W = [-7.9, -9.2, -48.2, -3.1, -31.5, 30.4, 2.0, -26.6, -10.8]
The median of all entries is -9.2
The last entry -> -10.8
The entry just left of -10.8?
A: -26.6
The entry at the centre -> -31.5
The third entry from the left?
A: -48.2
The fourth entry?
A: -3.1

[ -7.3  18.4 -56.7 -31.0 -51.7  20.9   2.5]
The entry just right of -7.3 is 18.4
Read off the entry just right of the smallest entry.
Answer: -31.0
Read off the entry just right of -51.7.
Answer: 20.9
The entry just left of 18.4: -7.3

Read these off the matrix that follows.
1) What is the first entry in the row that holds the smallest entry?
2) What is the entry just left of the largest entry?
3) What is the bottom entry of the column that holds the smallest entry?
4) What is the top entry of the column that holds the smallest entry?
5) What is the last entry, reading row by row?
6) What is the largest entry in the first column?
7) What is the bottom entry of the column that holds the largest entry?
8) What is the entry in the bottom-left corner?
 225  -720   416    55   -92   235  -313     6    98  -363  -672   257
-193  -794   485   346  -184   706  -402  -132    61  -133  -973   358
-583  -889   478   382  -323   978  -456  -227    18   122  -922   442
1) -193
2) -323
3) -922
4) -672
5) 442
6) 225
7) 978
8) -583

Questions about the array below. Indices start at 0.
1) What is the entry in row 1 and column 0?
2) What is the entry in row 1 and column 1?
3) What is the top-left entry?
4) What is the entry directly below 12.1?
5) What is the entry in the top-right corner?
6) What is the entry just right of -19.6?
7) What is the bottom-right entry?
8) What is the entry just left of -5.9?
4.0	-33.8	42.7	6.2	10.3	-20.3	18.7	-5.4	9.4	-14.6	4.3
-4.6	-25.9	43.5	16.6	-2.7	-14.0	13.3	-16.0	-5.9	-10.7	-15.7
-8.8	-1.2	-9.2	27.8	1.0	12.8	15.6	18.6	16.7	15.2	22.1
-31.3	-33.9	-41.9	29.7	7.1	-20.3	-43.1	-21.7	12.3	-11.4	-4.8
4.7	-30.8	34.2	4.6	-13.5	-18.4	38.8	14.6	-14.0	4.7	30.3
-33.8	7.7	-41.9	30.2	-12.5	0.1	-42.8	1.5	16.3	-24.4	47.0
4.3	-39.9	31.4	5.3	-22.6	-18.5	31.0	12.4	-15.0	20.9	16.2
-34.2	7.9	-29.8	4.5	11.7	-9.5	42.2	-21.5	4.7	-24.5	-17.2
2.7	-41.7	37.7	29.6	7.4	-20.0	-31.7	-7.3	4.8	21.8	7.9
-2.1	-23.4	-19.6	28.5	-15.2	12.6	9.0	19.5	11.8	22.0	35.3
-12.5	3.3	37.2	10.9	-8.9	12.1	33.4	5.1	12.0	-19.3	-13.9
4.9	-38.3	30.9	14.2	11.3	-19.7	7.2	13.0	15.4	16.2	42.1
-34.1	-41.6	-30.5	8.2	-22.9	9.6	-42.3	20.2	-14.9	-3.9	47.0
-3.6	-38.4	39.8	26.1	-22.8	-8.5	2.9	-10.5	-15.0	21.4	-15.2
-19.1	4.1	17.3	23.5	-13.9	12.9	29.1	12.6	15.2	-0.2	-9.7
1) -4.6
2) -25.9
3) 4.0
4) -19.7
5) 4.3
6) 28.5
7) -9.7
8) -16.0

Questions about the row below.
1) Report the 1st entry from the left.
2) Report the third entry from the left.
3) Report the second-last entry.
4) Report the entry just right of -474.
array([-518, -457,  479, -127,  -86, -784, -474,  522])
1) -518
2) 479
3) -474
4) 522

data = [235 103 206  88 106 159 204  76  51 151 198]
The third entry from the right is 51
Report the 4th entry from the end.
Answer: 76
Report the first entry from the right.
Answer: 198
Report the 2nd entry from the left.
Answer: 103
